Each row is where one point has got to under a steady rotation. How many steps took it there?
The counts run from 0 to 490.
[-18.9 -11.5  -9.2  15.8   0.2   7.3 -12.4   8.2 -16.4  -5.9   9.4 -12.3
 -10.4 -22.9  -4.7   1.1  18.6  11.2   8.9   7.5 -13.8   8.4  14.2  22.9
 -12.5 -29.6 -17.9   5.9  15.7 -15.2 -12.2 -19.1  -1.1 -23.7  -1.3 -19.5
 -10.6   5.9  -7.5]	180
[-16.7   7.8  -0.2  19.3   3.4   8.7 -11.6  -4.6  -8.7  -8.1  19.3   0.1
   8.4   5.2   6.4   3.8  20.8  -9.6  14.2  11.1   9.0  14.6 -13.4  32.3
  -1.0 -27.4  -7.0  -8.0 -16.0  -6.0 -11.0 -31.9 -25.5 -11.0  -7.6  -7.2
  10.3  -2.9  10.4]	363
[ 11.2  11.8  -9.9  23.4 -11.9   7.0  23.3  -8.9  29.3   5.9 -12.2  -4.6
 -12.8 -10.5   2.3   0.8   0.4  -5.0  -2.0   2.6  -2.1  -5.7  -3.4   2.4
  -9.2  -5.5  -7.9 -10.3 -11.7 -30.7   0.8  -6.8  -7.6 -26.4  22.1   7.7
 -16.1   1.3  30.1]	288
[-19.5   0.7 -18.4   5.3   1.9  -2.1 -11.7  17.3 -11.3  -9.3   5.4  -2.5
  -4.8 -21.3   4.2  11.6  26.3  19.4   5.6  -6.9 -19.3   4.2   6.3  17.0
  -5.5 -34.5  -7.6 -10.9  -1.9  -4.5 -17.8 -12.8   0.1 -12.7   7.5 -25.7
  -3.2  -8.1   3.0]	178
[-28.1  -0.8 -25.3   5.4 -18.0   5.4  -5.7  -4.7 -11.1  -9.9   2.9 -15.9
 -11.2 -15.9  -0.1  -6.6  14.0   9.8  -5.8  -6.5  -2.8   0.8  11.0  36.4
  -0.2 -24.3 -20.6  -6.5  -3.3   4.8 -25.3  -7.9  -8.9 -11.3   7.7 -18.8
 -13.1  -3.1  -1.2]	16
[-18.8  -1.5 -12.8  22.1 -14.0   0.7   2.0 -17.9   8.9  -1.4  -9.8   7.0
  -4.5 -12.4 -10.5  -5.3  -0.1  -2.4  -7.1  10.4  14.3   1.9   6.0  27.1
 -15.5 -12.8  -9.4   7.6   9.9 -25.3   5.7 -13.4 -12.1 -36.0  10.6   8.4
 -23.5  10.7   8.5]	430
[ 17.7  27.4 -10.2  18.1   2.3   8.5 -15.5  -0.8  16.0 -12.4  20.6  -5.1
   0.5 -11.2   0.1  14.0   4.4 -11.8  11.2  -1.6  -3.7   3.6   3.3   2.5
   7.5   3.6 -11.6 -15.0 -19.1 -28.4   2.7 -19.8 -24.5 -13.9  30.2  -1.9
 -16.4  -3.9   5.2]	352
[-17.6   7.9 -17.3  25.8   8.4  20.0 -20.4  -8.3   5.6  -6.4 -16.1  13.3
  -0.1 -15.5  -0.9 -22.6  15.7   5.7   6.5   9.2 -31.1 -12.4   0.0   2.3
  -4.6   5.7  -0.1  -1.0  15.6   0.6  -4.1   5.6 -10.8 -10.5  10.2 -24.8
  -8.3  10.5  30.2]	393
[ -5.0 -15.7 -17.2  17.4  -1.9  11.8  -3.5  -8.8  -1.5   2.7  10.4   9.4
 -15.6  -9.7  10.3 -17.7   5.7  30.6  17.4 -14.2 -13.7   4.1   9.9  -6.8
  -3.3 -19.8 -10.1   8.0   5.1 -23.0 -17.1  12.7  -3.4 -26.3  -6.9 -13.2
 -17.2   5.0  11.0]	406
[  0.4   0.9  -8.9  18.2  13.4  -3.3  22.4 -13.9  24.9   9.4   8.0  -0.4
  -6.8  11.4  13.9 -11.0  15.0  16.1  30.0   1.8 -10.1   8.9 -16.4 -12.2
   4.6 -17.9 -21.2 -10.8 -13.0  -5.2 -29.1  -5.7   0.8  -8.8  14.8 -12.9
  -7.9   0.5  26.2]	74
[ -3.7  -4.9  -6.1  10.5  -6.1   5.0  20.3   6.9  11.3 -11.1  -0.9  -9.5
   2.8 -16.0  16.4 -12.7  10.1  -6.2   5.9  -6.5  20.0   7.6  -9.9  10.0
   2.6 -17.0 -14.7 -10.4 -37.4 -33.3 -16.9  -9.9 -24.4  -3.2  -4.2   8.0
  -4.0 -21.3  17.6]	137
[ 14.8  24.5   4.4  27.1  12.0  19.8  -2.7  -6.7   5.1  11.6  -0.8  11.3
   9.2  -0.3  -2.1 -11.7  21.4 -14.9   5.4  13.7 -33.8   7.0  -3.1  -2.1
   4.3  -9.6  -0.8   2.2  18.7 -16.0  -6.7  -7.8 -18.3 -12.6  -4.2  -2.8
   3.6   3.5  32.5]	374
[  9.5  -2.7  -8.5  18.0  -0.7  16.2  -8.5  -4.1  -1.8  -3.1 -11.9 -17.8
   1.8 -20.1 -12.2 -19.6   9.2 -12.0  -5.5   2.8 -26.9  -3.2  26.3  13.0
  10.2  -5.6 -33.5  -8.4  19.0  -9.9  -8.9 -21.1 -15.7  -0.2  15.4   0.5
 -21.1  -7.9  -1.9]	168
[ -4.3   3.7   8.5   9.6 -14.0  32.5   2.5 -10.6   2.4 -13.2  11.9  10.2
  -6.0  -9.6   7.8 -21.8  35.9   2.5  19.1  -8.3 -16.1 -13.6  -8.8  -1.4
   1.9 -16.4 -19.9   0.1 -12.9 -19.4 -28.8   6.3 -13.2  -3.4  -8.7  -5.6
  -4.4   7.4  21.0]	387
[  3.5  28.5  -1.0   4.4 -18.0  17.7  25.9  -3.4   7.7 -13.8  -9.5  -4.8
  -9.6 -14.7  -7.1  -7.5  24.8  -2.5 -17.1   4.8  -6.9  -7.7  -6.8   0.1
  -3.0  -8.1 -22.6  -4.3 -12.0 -16.2 -30.1  -5.8  -6.8  -8.6  14.7  16.8
 -15.3   1.9  19.4]	452
[ -1.6  -2.7 -13.3  15.0  -7.6  10.7 -11.8  -2.4   5.1  -8.7 -15.4 -18.3
  -1.7 -22.5  -8.3 -10.4   7.7 -11.0  -4.0  11.9 -25.6  -9.9  23.0  24.9
  10.1   0.8 -29.8 -15.2  13.4 -11.4   0.2 -15.8  -6.3  -9.6  25.3 -12.8
 -17.5  -1.1   2.8]	167
[ -6.1 -14.5   5.5  19.5   6.3   5.8  21.0   3.3   7.0  -2.1  -5.0 -19.7
   5.4 -14.1  16.0 -25.0   5.4 -10.6   5.7  -1.0  16.8  11.3  -3.9  11.1
  -2.2 -19.5 -21.9  -3.1 -22.2 -31.8 -12.0 -20.4 -27.6  -8.5 -11.2  10.4
  -8.2 -16.5  13.8]	136
[ 10.9  23.4  -2.5  19.7  11.2  20.9  -4.6  -6.7  14.7   9.4  -1.1  13.7
   4.1   2.3   1.8  -1.6  18.6 -14.1  10.4   9.3 -31.9  -4.2  -4.9   0.4
   7.0  -1.9  -5.7  -9.5   9.3 -18.3  -4.5 -10.2  -8.4 -15.9  14.2 -12.1
   2.3   7.5  36.6]	373
[ 23.2   0.2  -5.9  17.1  19.6   1.0  -7.9  14.6  -5.6   0.0  17.2 -12.0
  -4.8 -14.5   3.1   0.6  -1.6  12.8  16.3 -13.2 -12.0  22.2   9.9 -12.0
   9.3 -26.2 -17.1  -2.3  -8.8 -20.1 -15.1 -16.9 -17.0  -3.7   4.5  -0.3
 -18.0 -23.1   0.9]	338
[  6.5  13.7  -9.2  12.0   1.2  13.8 -20.7  10.1   6.2 -12.9   8.2  -4.9
  -2.3 -24.4  -1.4  -2.2  10.0  -3.5   8.0   2.9 -14.7  -2.0  20.1  -5.4
   9.9  -0.8 -23.6   0.2  -1.3 -32.5  -2.1 -14.8  -9.9 -23.8  31.7 -11.1
 -28.8  11.2  -2.9]	187
[-12.4   1.2 -16.4  18.9 -14.6   8.5  -4.0 -12.1  -4.1 -26.0   3.8  11.5
 -10.0 -25.9 -15.1 -11.8   8.4   8.8  -0.9  -3.3  17.1   7.0  -1.4  12.7
  -9.3  -3.0 -14.2  17.0 -20.2  -5.1  -6.0  -1.4 -30.7 -14.4   4.6  10.7
 -30.5   5.8  10.5]	266
[-18.4 -25.6 -22.4  25.0  -4.2  -7.8 -17.0 -20.2   3.1  -6.4  -3.3   4.3
  -5.0 -15.3 -12.4   1.1  12.2  12.2  24.9  -0.8   1.6  -1.7  -3.7  24.3
 -27.1 -13.1 -15.6 -10.6  -2.5   3.2 -12.6  -2.3  -5.0  -7.7  12.6 -26.2
 -16.5   3.6  16.5]	98
[ -8.9  15.6 -15.7  22.8  14.5  -4.6 -11.0   5.2   7.7   7.0  14.5   6.4
   9.6   9.6  11.3   6.7  16.5   1.1  14.0   7.9  -8.7  19.0 -10.3  20.2
   1.3 -24.6  -0.6 -15.5  -9.8  -9.0  -2.6 -29.5 -15.1 -15.4   6.5 -15.7
   7.8 -11.0  17.2]	360
[ 23.2  10.4  -7.2  30.7 -11.7  13.8  31.3 -12.4  12.9   7.0 -10.4  -4.3
 -12.4 -14.3  -3.4  -7.1  -0.5  -3.2  -5.3   5.2  -4.1   1.6  -1.6  -3.2
  -7.1  -5.6  -1.4   3.8  -5.7 -29.3  -4.6  -2.6 -14.8 -21.7   6.2  18.2
 -16.0  -4.2  32.6]	289
[ -3.0   2.8 -15.5  14.7   6.4   4.8 -13.4  11.5 -19.0 -10.8  19.6  -7.1
 -13.5 -15.4   8.6  18.8   7.4  16.2  15.9   0.9  -3.0  20.1   6.5  11.3
  -7.1 -29.3  -3.5  -4.3 -21.5  -8.5 -12.9 -19.4 -16.7 -14.0  -3.8 -19.1
  -1.6 -14.0   9.1]	343
[-22.5  15.9 -14.7  19.4  21.4 -10.5  -7.0  -9.3  20.9   3.4   5.5   1.3
  16.2  14.8  14.6  -6.8  10.1  -3.1   3.0  13.0   4.2  12.5 -11.2  15.4
  12.3 -10.0 -15.0  -9.5  -3.7  -1.9  -5.8 -32.3 -18.2 -14.3  15.3  -9.2
   0.7  -2.5  13.3]	215
[  0.9  24.2  -5.4  24.6  17.2   6.2   5.2 -14.8   7.8 -14.9   5.5  -6.1
   9.0   0.9  -0.5 -23.0  10.4   0.1  -0.7  14.0  -1.6  13.1 -10.6   5.1
  15.0   0.3 -25.4   4.9 -10.1  10.0 -20.0 -28.8 -29.2   8.7   7.0   7.8
 -16.4  -3.4  16.7]	68
[ -4.2 -12.8 -12.8   9.2   5.1   9.0   5.6  15.2  -2.0  -4.5   5.9 -18.2
 -18.5 -28.0   5.8  10.5  18.1  17.1  17.0  -1.9 -22.2  -2.6   7.4  -2.4
  -9.6 -27.0 -10.7 -16.0  -7.0  -4.7 -24.6  -7.3  13.2 -11.2  15.9 -23.8
  -7.0  -4.3  12.1]	324
[ 23.0  -1.8 -15.9  21.0   3.1  -1.3 -14.7  -5.5  19.1  -9.2  -5.2  16.5
   0.0 -25.4 -21.7  -2.7   6.3   4.9  16.9 -13.9 -12.8  -6.5   0.9 -11.1
  -9.4   6.9  -9.4 -10.5  -6.7 -23.1  -6.3   7.6 -16.7  -8.3  23.9  -5.3
 -29.3  -3.5  21.6]	106
[ -1.9   0.8  10.3  27.1  -7.8  18.1   0.9 -18.9   0.1  -2.6  15.3  -7.5
   2.6  -0.9   4.9  -6.2  17.6 -24.2  17.4  16.3  10.1   5.2  -5.8  26.6
  -2.3 -12.1 -22.0   1.7  -5.4 -23.2 -11.1 -27.6 -16.5 -20.7  -6.5   1.0
   1.3   9.8   9.5]	366
[  0.3  12.3  -6.3  13.0 -18.5  32.6  25.5  -2.1   4.8  -7.6  -0.2  -8.7
 -13.4 -21.1  14.8  -5.2  12.3   1.5  -2.7   0.0  -3.2  -3.6  -1.3   5.5
  -6.8 -17.0  -0.3 -13.2 -24.5 -24.9 -17.4   4.3 -15.0 -13.1  -3.4   0.0
   8.5 -12.2  31.8]	141
[  9.3   5.6 -17.1  20.0  11.5  -9.2   5.7  -2.0  23.5   0.6  -9.2  12.7
   2.4 -13.4  -1.4  -4.8  -9.0  13.4   0.6 -14.7  -5.6   5.8   1.9 -17.7
  -4.2  -2.7  -4.3   1.0  -6.0 -30.8   6.1   4.4 -20.4 -24.1  20.9   5.1
 -33.1  -4.5  24.3]	272
[ -4.8  -0.5 -18.9  13.1  13.3   4.1  10.6   6.2   4.0  19.2  -4.2 -13.7
  -1.7  -0.5  17.4 -19.5   3.0  18.8  -3.0 -14.4 -33.4   8.6  17.7   2.1
  18.6 -26.9 -11.8  -4.4  15.8 -13.3 -21.7   1.0   1.0 -10.9  -0.2 -16.5
 -12.3 -13.4  12.1]	10
[-12.9  -2.7  -1.1  22.7  -1.6   4.3  -6.4 -12.9  17.7   1.8  12.8  -1.9
   4.0   3.6   8.7   1.2  18.6 -16.9  22.0  18.1  11.5  -0.7 -11.7  30.3
  -3.4 -15.0 -22.5  -7.5  -2.0 -22.9  -3.1 -33.6 -11.5 -26.4   6.7 -12.5
   3.4  11.3   6.7]	365
[ -0.3 -12.1  -2.5  16.0  -5.6   9.9  26.8  -1.1  18.1   1.4  -6.5 -10.8
 -11.9 -13.4  24.5 -10.8   6.3  -4.1   9.9   7.6   0.3  -2.5  -2.9   0.1
  -5.7 -13.1 -11.4 -12.1 -15.0 -45.8 -12.0  -6.9  -8.7 -24.5   3.8  -3.1
  -5.1  -8.4  23.2]	139
[-21.1  -4.2   5.4   1.6  -1.8   8.8  -5.8  -3.3  17.0 -14.3   6.2   6.9
   4.5  -3.6   6.5 -21.8  33.2  -7.0  27.0  -0.4   0.8  -7.9 -15.2  12.6
   8.5 -12.5 -26.9 -14.2 -15.5 -10.2 -31.6 -10.6 -10.4   2.5   6.3 -18.4
  -4.8   1.3   9.7]	384
[  6.3   7.1 -11.0  16.7   5.7  11.1  10.6  -2.0  13.2   9.2 -11.5 -17.3
  -0.2  -5.8  14.2 -29.5   0.6  -4.1  -9.2  -9.3 -25.5   4.4  20.8  -3.1
  25.6  -3.6 -28.5  -3.1   9.0 -15.7 -15.1  -3.9 -10.6  -6.4  14.6  -7.1
 -23.5  -9.1   7.8]	6
[-28.3  12.2 -20.0  12.5 -18.5   0.6  -2.5  -4.7   0.3 -16.7  -1.8  14.4
  -5.4  -9.5 -11.7   2.6   8.2  20.6 -14.0  -4.5  13.5   1.2  -2.4  32.6
 -16.1 -26.0   3.7  -0.5  -7.6 -17.4  -8.1  -7.3 -21.6 -21.1  -2.0   2.2
 -10.3  -0.5   8.1]	428
[  6.1   7.6  -1.4  17.8 -25.7  11.8  27.8 -11.1  10.9 -11.2  -2.2  -4.7
  -9.3 -14.8  -3.0  -5.3   7.2  -5.3  -5.8  -1.6  15.1  -0.9  -6.1  14.5
  -8.5 -13.5 -12.0  -4.0 -24.8 -23.4 -11.9  -3.5 -22.6 -17.4   4.6  23.7
 -19.8  -5.9  20.7]	286
